One turn moves each row of this set onto another row. After a few examples, where does it send each row asked below?
pinu: [ -7  -7  22  10  -7 -11  -2  18 -12  30 -28  21 -20  -7  -8  -5  13  -6
 -16  12   2 -15  12  15  28  16  13  21 -11  -8  -5  18  20 -25]
zodo: [  1 -22  25   5  -9  13 -13  18   0  45 -18  24 -16  -8 -14   1  16   1
 -20   3  -7   0  14  12   4  18  15  20   0  -9   9   0   2 -20]
leb: [ -4  -1  22  11   0 -10  13  17   6  34  -5  14 -38   3 -18   6 -13  13
  -8  31 -12   1   5   0  29  28   7  -6  -9 -10   8   7  20 -29]
bug: [ 15   5  14 -14  -7   3 -42  -8 -12  37  11  10 -32  -6 -16  -3 -20 -21
 -21   9  32 -11   7   6  38   9   9  -9  10 -16  -2   0  16 -25]
binag: [-11 -28  14   1  -3   4 -31   8 -22   7 -29  52 -34   9 -32  11  -5 -15
 -12 -10  13  -4   4  33  13 -14  -4 -39  18 -20   4 -10  31  11]
vin: [ -5   2  21   9   7  -1  15  12  -7  40  -2  23 -40   4 -28   5  -9  19
   1  29 -24   4  11   2  37  15   4 -13  -4 -16   2  10  29 -29]
Bas: [ 10  -6  41 -16  -3  -2  -1   6   1  21  -6  18 -28  24 -29  -5 -30   9
 -11   6   0  23   0   0   8  37   0 -30  17 -17 -12   8  22 -21]
lidob: [-15 -13  10   6   2   0   2   4 -28  39 -23  34 -22  -6 -18 -17   4   1
 -11  15 -22 -11  20  12  40  -5   7   6   3 -14 -10  24  31 -17]
lar: [  0  -1  29 -13  -2   2  -1   6  11  24  -2  18 -23  26 -33 -15 -34   5
   1  12  -8  26 -10 -15  13  12   0 -23  20 -22  -9  11  18 -11]
vaz: [ -9 -26  17   1  -2  10 -35   7 -28   7 -29  54 -29   8 -30   5   1 -14
 -13 -12  10  -5   7  28  11 -12  -8 -33  18 -15   0 -10  30  14]
vol: [ -6 -28  12   1  -1  24  -8   4 -15  53 -13  37 -17  -7 -24 -12   7   8
 -14   7 -32   3  21  10  16  -4   9   6  14 -15   5   7  11 -13]
Zesu: [  0 -10  23   5   2   4   8  25   5  42   4  19 -35   6 -17   6 -16  22
 -12  24 -14   7   3  -7  13  24   9  -3  -4 -10  10  -3  10 -27]
Zuli: [ -3 -11  14   9   5   2  14   8   5  40   4  17 -37   4 -26  -4 -16  21
  -5  27 -28  12  10  -2  31  13   4  -9   2 -13   9   0  20 -24]
vabe: [ -3  -8  20   5   7  -7  17  19 -11  35   0  22 -40   8 -17  -3 -21  23
 -13  27 -16   1  10  -2  30  22   5 -10  -4  -9  -1   7  25 -28]
pas: [  0 -36  17   5  -2   5 -33   8 -13  -1 -21  40 -26  10 -25  -2   4 -12
 -20 -21  19   5  11  31   9  -6  -6 -18  14  -8   1 -26  24  11]
sep: [  9   0  36  -7   0 -11   5   0  14  13  -3   7 -26  24 -32 -14 -22   4
  -2   7   1  29   0   1  25  26   0 -19  12 -18 -15   5  28 -21]
pif: [-16 -16  10   8  -5  -5 -29  12  -8   0 -31  44 -31  10 -30   8  -1 -24
  -2  -4  20  -7  -7  26  22 -25  -1 -27  11 -22   4  -6  31  12]
naf: [ 13   9  11 -12  -3   4 -38 -17 -17  37  12  12 -34  -6 -23  -6 -16 -21
 -13  10  23  -7  12  10  50  -1   6 -13  13 -20  -6   4  25 -25]
pomi: [-13 -21   5   8  -2  11  -3  -6 -11  46 -19  30 -19 -11 -25 -18   6   1
 -10  14 -33  -2  20  12  35  -6   5   5  10 -17   3  16  21 -11]
Muran: [ -5 -24  18   9  -7   6 -36  -3  -5   3 -32  40 -27   1 -35   8  12 -22
  -9 -12  11   3   9  36  15  -5  -8 -27  16 -15   9 -18  28  12]
voru: [  0 -14  30   3  -6   2  -7  28 -16  38 -21  28 -19  -3  -7   1  15   1
 -21   3   4  -9  13  12  10  19  16  21  -9  -6  -3   9  11 -26]
Daped: [ -1 -18  24   2  -6  26 -14  10  -7  55 -17  34 -17 -10 -24   4  21   3
  -8   3 -22   3  18  13   8   6  13  10   6 -16  10   5   7 -18]
kisaf: [ -6 -29  14   8  -7   2 -31  -1  -3   3 -29  40 -33   4 -34  12   3 -20
 -10 -11  14   2   7  39  17  -7  -5 -34  17 -20  11 -19  28   9]
pupo: [ -1 -38  16   4  -2   1 -29   9 -11   1 -19  42 -32  11 -28   5   0 -10
 -18 -19  22   7   9  35  12 -10  -2 -26  15 -14   4 -26  26   7]
bar: [  2   7  39 -17  -2   8  -5   9  -1  30  -8  27 -26  25 -36   0 -27   4
   3  11  -8  20  -9 -10   7  19  -1 -32  19 -26 -10  17  21 -15]
gumu: [ 14   5  12 -14  -5  17 -45 -13  -6  46  18  14 -29  -6 -26  -2 -14 -19
 -11   7  19   0   7   2  36  -5   9  -9  16 -22   3  -4  13 -21]
ralet: [ 15   6  12 -17   1  17 -42 -12 -19  46  19  20 -31  -3 -27  -4 -14 -15
  -8   6  17  -2  11   4  41 -11   8 -12  17 -23  -5  -1  20 -23]
gifog: [-11 -24  12   4   1  -3 -29  19 -22  -4 -23  47 -25  15 -22  -6  -2 -16
 -13 -14  24  -5  -2  17  16 -23  -4 -14   9 -11  -7 -12  28  14]
rim: [ -7 -22  13  13  -4  -6 -30   9   0  -8 -26  32 -23   8 -26  -4   9 -23
  -9 -13  25   2  -1  25  20 -17  -4  -9   6 -11   1 -19  26  12]
Kinor: [  1  12  34  -8   1  -3   2   3  12  22  -5  17 -24  26 -39  -9 -19   0
  13  12  -7  26  -9  -8  24   8   1 -22  14 -27 -14  15  28 -17]
tokon: [ 11   8  47 -11   0  -6   1   3   2  19  -9  17 -29  24 -36   1 -15   4
   2   6   1  24   2   6  19  33   0 -29  11 -21 -16  12  31 -27]
rula: [ -2   0  25   8   1   9   7  17   9  46   1  20 -35   3 -28  12  -4  17
   2  26 -22  10   5  -2  20  17   8  -7  -2 -16  13   0  15 -27]
ridun: [  5   3  39 -11  -8   2  -6   0  16  25 -12  15 -25  18 -35   0 -25  -2
  -1  13  -7  22  -6  -3   9  33  -2 -31  18 -22  -2  12  19 -16]
Kez: [-12 -17  10   8  -2 -12   4  12 -21  29 -23  24 -21  -5  -7 -22   0  -1
 -22  15  -7 -15  16  11  37   6   9  16  -4  -7 -10  20  25 -18]
zeza: [ -2 -22  22   6   1  -1 -28  15 -11   0 -23  44 -32  13 -33  14  13 -15
  -4 -19  26   5   5  37  16 -17   1 -22   8 -19   0 -21  31   2]
difo: [ 15  11  20 -15  -6  11 -46  -4 -14  43  11  16 -31  -6 -20   6 -13 -21
 -13   7  30 -10   5   5  32   5  10 -10  10 -19  -1   1  14 -26]
budom: [-12 -25  11   3   1  -6 -26  23 -17  -3 -22  46 -31  17 -23   1  -5 -15
 -10 -13  28  -2  -5  22  17 -27   1 -19   9 -17  -4 -14  27  10]
Niz: [ -1   3  30   5   3   0  10  28  -7  40  -3  25 -38   7 -20  14  -9  19
  -5  25 -10   0   4  -2  19  25   9  -8  -9 -12   4   7  19 -32]
mizus: [ 14   0   7 -14   0   9 -39 -16 -17  40  19  14 -32  -4 -23 -12 -21 -15
 -16   7  19  -2  13   5  46  -7   6 -11  17 -19  -6  -2  21 -21]
Nefud: [ -1  -8  22   2   8  12  10  19  -7  47   7  29 -37   9 -27   4 -12  26
  -2  22 -25  11  10  -5  21  11   7 -10   1 -15   5   1  19 -27]
pur: [ 17   3  16 -18  -5  17 -46  -4 -15  46  18  17 -30  -3 -20   0 -19 -16
 -17   5  26  -5   6   0  28   0  10  -9  15 -19  -1  -4  10 -23]
lud: [-16 -11  12   9  -5   0 -32   8 -14   0 -34  46 -27   6 -31   4   5 -26
  -2  -5  16  -9  -4  23  21 -22  -7 -23  10 -17   1  -4  32  15]
nonu: [ -1 -17  25   6   1   3 -32  14 -18  -1 -25  45 -27  11 -31   9  18 -17
  -5 -19  25   2   6  32  15 -14  -3 -17   6 -14  -5 -18  32   5]
puf: [  7   3  36 -13   6  -5   5  10  -3  18   1  20 -26  32 -34 -15 -24  10
   3   5   0  28  -2  -7  22  12   2 -21  13 -20 -23  11  30 -21]
vugat: [ 15   7  15 -15  -2   3 -39  -8 -25  37  12  16 -35  -3 -17  -5 -20 -17
 -20   8  29 -11  11   7  43   5   7 -12  11 -17  -9   4  23 -27]
penur: [-15 -31   5   7  -7   1 -33   2 -10   0 -31  41 -26   5 -26  -7  -8 -21
 -17  -5  11  -5   0  22  16 -15 -10 -25  19 -12   7 -12  25  21]
feb: [-15 -32   3   5  -6  -3 -29   7  -8   1 -29  43 -32   8 -25  -1 -14 -19
 -16  -5  16  -5  -2  25  17 -17  -6 -30  18 -18   7 -12  25  18]
rap: [ -7 -26  12  11  -3  -9 -27  13   2  -6 -22  33 -29  12 -26   2   4 -19
  -9 -14  28   5  -2  29  20 -20   1 -14   8 -16   3 -22  26   8]

vol turns into Daped
feb turns into binag
And these:
Bas turns into tokon
lud turns into penur
leb turns into vabe
naf turns into mizus

One turn moves each row of this set onto another row. After a few examples, where does it send each row asked below?
Buvu: [  0 -18  -5 -38   9   4 -13   1   1 -12 -30 -18 -12 -25 -34 -10 -20  19
  42 -26 -14  21  22   4   1   4   5  -8 -20 -10  -8  -6   6 -23  -4  -8
 -10  10]
Zemuz: [  6   4   5  14   5  28 -19 -13  -6 -13 -25   2  -3 -13  -7   0  22   7
  15 -12 -21 -12  -9  29  -3   3   6  -7 -11 -29 -14   3   1 -22  -3  11
  -3  20]
Guf: [ 21 -11   0  -1   6   4   8  -3   8  -4 -23 -28 -17 -11 -10  18   5 -18
  19 -16  -6  12  42   2  -6  -4  32  -7  18  -9 -16  -4  -2 -17 -20   8
 -11  15]
pap: [ 26   3 -19 -11  -1   8   9 -13  -4 -14  14 -21 -11   5 -57  12  12  -5
  -9   5 -22 -10  13   6   1 -17  -8   9   4 -33   9 -10  17   3   3   3
  -7  -6]
lidul: [  8 -19  19 -12   8   7 -11  -1  -3 -29   7  -6 -14 -22 -23   2   8 -19
   0  -5  -2 -11  37   1 -10  10  24  -2   2 -10  -6  -5 -13   8 -13  13
 -24   3]
sini: [  1 -21  -8 -13   2 -22   8 -12   1 -14 -28 -13  -3 -25 -34  -8  -1   7
   5 -11 -20  13   4  16   5  27  22  -1 -19   1 -10  -8  -9 -12   5 -20
  -6  -5]
rerap: [  0   7  -8 -54  -6  11 -13   4  -9   0 -10   7  -3  -7 -18   9  14  -6
  14 -23  -8  -1 -13  29  -3   6  17   3   5 -35  -4   0   9   5 -25  -1
  -4  21]
komu: [  9  -2   3 -10  13   0   2  -2  10 -16 -38  14 -12  -5 -59  -5  10  12
  26 -15 -13  15 -10   2  -8   9  -1   1 -35 -13  -9  -2  -2  -1 -18  -3
  15  10]
viko: [-15 -14  16   0  -8  13  17 -21   9 -23 -26  11   4  11 -40   5  -3   5
  17  21  -8  20  21  18  -2  12  10  -9 -10  -3  -6 -11 -15 -26  -5   6
 -19  12]
teni: [-24  -8  11  -6   1  25  -1  -4  18 -17 -16   3  10   3 -41  10  -9   1
  30   7  -8  21  24   9  -4   0   7 -13 -22  -4  -3 -12  -7 -37 -16  15
 -15  14]
goba: [ -9 -20   0 -18   2  -8  -5   1  -1  -4 -31 -13  -9 -21 -37 -12 -12  25
  29   1  -9   7   0  -2  13  14  13 -13  -9  -2 -28 -14   1 -29   0 -16
 -15   2]
Tagok: [  5  16 -14  -5 -26  -3  10  12   5  -4  17   3  -5  -1 -56  16  -5  12
  20   7 -10  -4   0  11  -4  -6  -2  -9  30 -39  -8  -8   3 -10  12  -3
 -18  -3]
nenit: [ 11  11 -21  -2 -24  -2  11   0  -5  -8  18  -3  -2  -3 -61   8   7  15
   3   8 -11   0   5   7  -2  -4 -10  -2  24 -38  -7  -7   0   2  11   5
 -16  -1]
fel: [ 18   5 -11 -12  -3   1  18 -11   1 -10  14 -11 -13  21 -62  21  16   0
  -3   5 -22  -7   5  14   6 -14  -1   8  10 -23  14 -11  13  -2  -2  -2
  -6  -8]
bomi: [  7 -22 -11 -28  12  -9   7  -9  -4  -5 -34 -27 -12 -19 -35 -13   2 -13
  20 -32 -20  22  20  10   5  11   8  -6 -26  -6   1 -12   2 -13   5 -13
 -22  12]
lag: [  9   7 -19 -21 -11  13  -2  17  10   0   0 -11 -13  -9 -45  24 -26  -9
  27   1   2   4   1  23   5 -19 -19  -6  26 -38  -1   4   7  -7  -5  13
  -7  17]
pepu: [  8 -20  22  -7   4   5   6   3  -6 -30  -9  -9 -14 -19 -29   1  -5 -23
   6 -14   0 -12  35  -5 -15  23  23  -8  14  -7 -16  -2 -10  -2  -2   9
 -11   0]
Tuno: [  4  -5  -8   4  -2  19   1 -17  -3 -20 -24  18   0  -3   3 -23  16  -9
  15 -18 -20 -12   3  12 -26   5  -8 -11  -5 -30 -14 -18   2 -17   9   1
 -12  14]
penot: [  5  -8  10 -11   2   8  18 -27  10 -17 -23  -4  10  21 -36   3   6  -9
  10   9  -4  30  23  22  -8  14  15  -1 -20   3   0  -1  -5 -18   8   9
 -13  22]
pigol: [ 18 -21   5 -12   5  10  -5  -7   7  -5 -15 -17 -19 -14  -3  11   9 -16
  16  -2   1   8  43   4  -4 -13  23  -9  16 -18 -13 -11  -5  -3 -24  11
 -28  18]
nel: [  6   0  -5 -54  -2   7   1  -8 -22 -10  -9  12 -25   2 -29  -9  14 -17
  12  -9 -12 -15 -19  18  13  10   5  13   1 -22  -5 -12  -2   3 -19  -2
 -14  29]
Kala: [ 10 -10   5 -10  12   1  12  -3   5   1 -49  13  -7  -5 -56  -8  11  -8
  27 -14  -7  11 -14   0  -7   7  -3 -12 -29 -21 -12 -14   2  -1 -16  -1
   3  12]
Gilid: [ 16  12  -1 -13  29   0   6 -14   7 -22  -6 -11  -6  -3 -34 -28 -20   5
  23 -30 -38  -5   6  36   2  11   1  15  12 -16   1  -9   8 -20   7  -4
 -13  26]
Sivu: [  5   2  -5 -10   9  -5  11   3   7  -5 -42  12 -12   8 -56 -14  16   9
  32 -15 -11  18  -8 -10 -10   3  -9 -10 -28 -12 -14 -13   3  -6 -17  -8
  -3  17]
beto: [ 22  11 -14  -6  -6  -4  18  -8   2 -18  15 -14 -16  13 -53  17   7  -4
  -2   8 -27 -15   5  13   1 -13   2   7  10 -26  12 -11  13  -5   5 -12
  -9 -10]
mupem: [ 20  -3 -17 -29   5  10  11   0   4 -21   3 -16 -23   5 -46  12 -19 -34
   6   0 -11 -12   9  16   0 -19 -24   8   9 -26  17  -6  14   3  -2   4
  -4   7]
Lavus: [-14  -1  -1   1  18   3  -6   3  25 -17 -19  -3   4 -14 -28 -13 -21   7
  11 -24 -30 -11   3  38  -5   8   9  -4  25 -32 -15 -12  12 -21  -4 -13
 -12  10]
rofa: [ 19  -9 -25 -27   1  19   3  -2   3 -15   3 -16 -13  -7 -44   8 -19 -20
   4   3  -6  -7  13   6  -2 -24 -31   5  10 -34   6 -11  14   4 -10  15
  -1   4]
Vav: [  8   4 -29 -11 -16  10   1   9   4   1   2 -10  -7 -14 -45  16 -17   5
  16  11   1   8   2  16   7 -19 -25  -3  29 -37  -9  -3   1  -3 -11  18
  -8  12]
lozod: [  2   1 -11   5  17  -6  12 -13  20 -10 -19  -6 -10   0 -30 -22  -7   0
  14 -21 -39  -4   6  33   7   5   8   6  25 -28 -14 -23   4 -27   6 -17
 -22  24]
Liga: [  5   0 -20 -22  -9  12   3  12  13   8   1  -6  -9   0 -49  28 -16  -4
  23   1   4  11   0  22  10 -22 -19  -3  26 -32  -1  -3   6  -7 -13  18
  -2  15]
liram: [ 14   4  15   5  11   2  -2   5  -9 -16  -3 -29 -24  -8 -32  12   6   5
  20  -2  -9  -2  24  -6  11   9  28  -1  11  12 -21   7 -10 -21 -18  13
 -13  15]
zeka: [ -7  -3   5 -21  10  21   1  -8  15 -13 -11  -8  16  14 -39   2  -3 -18
  22  -6  -2  27  28   9 -15   7   6  -7 -30   2   1  -5   2 -26   2  18
 -13  24]
mol: [ 15  -4  -4 -18  -5  -4  -4   0   7 -20   9   2 -16  -9  -6  -8  -3   8
  26   1   5  13  42  -8 -18   1  13   0  20  -3 -21  -7 -17  -5 -12  11
 -26  22]
Sas: [ -3   6   9 -11  34  12  -7   5   5  -9 -15 -20   3  -6 -34 -22 -21  -2
  21 -25 -24 -17  -5  31   7   6   0  -5  15 -19  -9  -9  23 -21  -1   0
 -21  23]
mavo: [  0   8 -13 -11 -24  -3  15   8   4  -3  21  11  -2   5 -62  15  -1  14
  16   2  -7   2   1  10  -3  -4  -9  -4  28 -33  -3 -11  -2  -5   7   4
 -11  -4]
das: [ 11  -1  -1 -14  -2  -2  10   6   1 -27   3  -5 -21  -7 -19 -10 -13  -3
  33 -18  -3   8  45 -18 -19  10  10  -3  20   3 -20  -7 -14 -18  -6  10
 -17  16]
lefa: [ 14 -11 -14 -36   4  13  12  -2   6 -18   5  -5 -17  10 -53  13 -15 -27
   4  -4  -5  -6  10  14  -3 -18 -26   8  10 -25  15 -10  13   7  -5  10
   3   3]
satik: [ 13   4   8  -2   9  -3 -12   3  -6 -12  15 -20 -17  -7 -24   2  20   4
  11   7  -2  -1  24  -7   7   5  25   1   5   9 -18   0 -14  -8 -13  13
 -30  20]
selus: [ 13  12 -20   8   9  17  -9 -16   0 -17 -22  -2 -12   2   7 -10  20   6
  21 -16 -27   2   2  22  -8  -7  -8   3 -12 -13  -7  -3   0 -27  -9   6
  -3  30]
zit: [-15   5 -20 -46 -14   5  -7   7   1   0  -5  17 -12   6 -22  -3  24  -3
  17 -20 -16  -6  -5   4  -7  -2  14  -2   9 -37 -16 -23   8 -10 -21 -16
 -18  18]
gugeb: [ -3   6  -2   0   4  24 -14  -4 -12 -28 -13  13 -13  -5 -14 -28  10  -4
  24 -17 -15 -13  -4  10 -10  10 -21  -4 -12 -17 -15  -3  -7 -20  10  14
 -14  30]
runok: [  0   8 -19 -41  -8   1  -5  -9  -2 -18   2  17 -29   4 -25   1  21   9
  13  -9 -29  -7  -8  14   8  -1  16  22  -1 -23  -7 -16  -6 -12 -30 -14
  -3  18]
rebe: [ 12  -1  -5 -11   7  -4  11  -3  12  -6 -44  16  -1  -6 -45  -2   7  11
  32 -21 -12  25  -4   6 -20   5   0  -8 -27 -20  -5  -7   2   0 -24  -4
  11  10]

rebe turns into Sivu
bomi turns into Buvu
Liga turns into mavo
And these:
gugeb turns into Zemuz
Lavus turns into lozod
rerap turns into zit
lidul turns into pigol
nenit turns into pap
Guf turns into das
lag turns into Tagok
zeka turns into teni

